In the rows, 128 means zero.
One turn moves each row of this set onto another row. After a few examples, where does it send each row asked below?
j_541: [145 122 105 138 118 117 153 155 146 143 127 128 159  97 104 134 137 117
 122 135]
j_673: [166 141 133 119  96 116 119 156 112 166 113 115 123 121 136 129 129 117
 136 134]
j_593: [160 106 121 133 119 131 130 126  99 120 121 114 104 111 137 132 132  88
 150 111]
j_320: [140 136 166 114 109 142 103 131 114 101 132 127 121  97 125 100 105 113
 124 168]
j_974: [119 129 126 118 150 146 114 159 122 141 160 129 134 126 108 119  95 131
 116 102]
j_338: [116 154 133 101 127 150 150 109 136 140 126 154 143 116 115 130 132 101
 113 131]
j_989: [110 159 129  92 105 131 113 131 132 126 128 124 118 131 145 117 154 106
 121 132]
j_463: [153 134 109 133 120 133 170 148 137 134 141 137 142 125 126 122  97 132
 105 135]
j_770: [156 154 117  97 104 128 129 147 105 146 131 128 118 135 156 102 128 114
 127 131]
j_148: [145 121 138 139 131 143 124 146 138 135 179 113 106 133 118 123 109 127
 106 137]
j_386: [133 102 130 149 132 140 138 129 107 134 122 143 170  96 123  96 123  98
 144 107]
j_144: [124 157 115 103 120 124 113 150 108 133 144 111  97 124 130  93 139 104
 124 142]
j_100: [125 146 138 117 112 137 122 104 141 144 124 142 171 124 131 148 140 114
 123 130]
j_735: [129 116 160 152 158 143 108 159 101 129 129 140 123 132 139 107 129 114
 130 107]
j_886: [112 123 136 141 136 112 105 102 128  92 137 151 132 118 114 138 125 110
 117 113]
j_510: [128 125 154 117 138 113 119 115 126  97 154 172 144 121 127 120 111 121
 117 125]
j_192: [126 133 140 153 152 163 105 136 104 115 142 135 143 134 127  91  98 127
 118 117]
j_919: [133 136 132 110 114 130 107 151  93 127 152 111 102  92 115  94 105 106
 130 139]
j_552: [146 150 148 108  84 128 125 126 123 138 115 139 131 133 162 122 121 129
 127 124]
j_915: [135 140 157 107 124 125 106 134 133 118 149 167 148 103  97 125 110 123
 109 145]
j_861: [136 126 115 139 124 132 123 149 102 128  93 137 161  86 146 101 143 104
 127 118]
j_504: [138 148 109 133 140 138 121 158 145 122 156 122 136 145 118 128 119 141
 101 139]
j_715: [127 143 160 148 118 129 129 102 124 129 107 137 162 113 137 148 115 130
 128 133]
j_847: [158 137 100 120 112 147 148 135 134 138 142 134 144 135 138 131  90 129
 115 137]
j_506: [130 152 112 116 160 147 121 153 140 129 148 123 125 145 124 125 131 135
 117 143]
j_258: [119 128 133 124 146 147 107 145 120 157 155 131 119 126  95 103  93 118
 124 115]
j_637: [148  98 144 112 120 122 128 104 126 104 132 138 107 115 137 122 128  92
 138 110]
j_756: [148 129 139 142 119 127 118 117 126 101  95 123  94 108 120 139 140 110
 127 123]
j_489: [131 111 132 163 117 134  88 140 102 141 112 137 146 121 132 100 130  91
 120 106]
j_229: [153 100 139 128 124 113 104 134 106 113 153 109 123 115 142 120 142  98
 158 130]
j_685: [148 134 120 112 140 141 159 153 137 123 159 116 121  99 133 123 123 137
 111 146]
j_138: [154 122 137 130 139 167  94 159 113 119 158 136 119 123 123 130 115 125
 115 104]
j_619: [156 124 150 126 122 129 104 144  91 101 152 116 120 101 143  98 114 117
 146 152]
j_252: [121 117 136 155 148 142  86 144 113 126 134 128 168 113 114 104 140 113
 139 118]
j_779: [134 122 116 141 116 109 152 156 142 154 128 117 150 107 116 145 120 122
 134 147]
j_118: [152 128  92 122  98 131 140 134 139 135 145 112 147  90 128 116 125 116
 105 148]
j_121: [165 136 130 148 118 127 130 143 105 133  95 106 103 115 132 135 138 108
 139 138]
j_198: [103 144 145  94 108 140 122 135 116 130 130 122 103  95 113 106 113  95
 120 135]
j_783: [122 114 142 150 147 119  99 146 114 125 140 142 159 111 120  96 151 115
 155 124]
j_129: [122 159 148 121 127 141 129 119 138 127 131 153 130 113  93 118 119 108
  99 159]
j_633: [146 137 160 126  97 112 117 142 126 144  97 126 117 102 123 147 125 130
 135 121]
j_812: [128 125 118 146 114 106 152 136 128 146 116 116 152  97 144  94 137 107
 119 151]
j_207: [115 129 144 142 131 126 119 109 116 110 110 141 142  91 111 155 111 121
 124 108]
j_466: [146 138 137 145 142 163  93 137  99 112 136 152 141 118 121  86 105 129
 131 127]
j_922: [148 105 165 102 121 116  95 132 132 106 149 131 135 106 135 119 137 109
 144 145]
j_791: [131 100 111 155 111 126 136 120 109 127 130 149 152 101 122 102 120  91
 146 107]
j_230: [142 133  99 163 122 132 147 137 121 103 105 132 149  98 128 126 141 115
 135 147]
j_396: [147 125 109 169 122 134 147 127 129 115 113 134 164 109 124 105 146 105
 126 144]

j_463 -> j_192
j_919 -> j_593
j_847 -> j_466
And these:
j_685 -> j_735
j_715 -> j_129
j_922 -> j_633

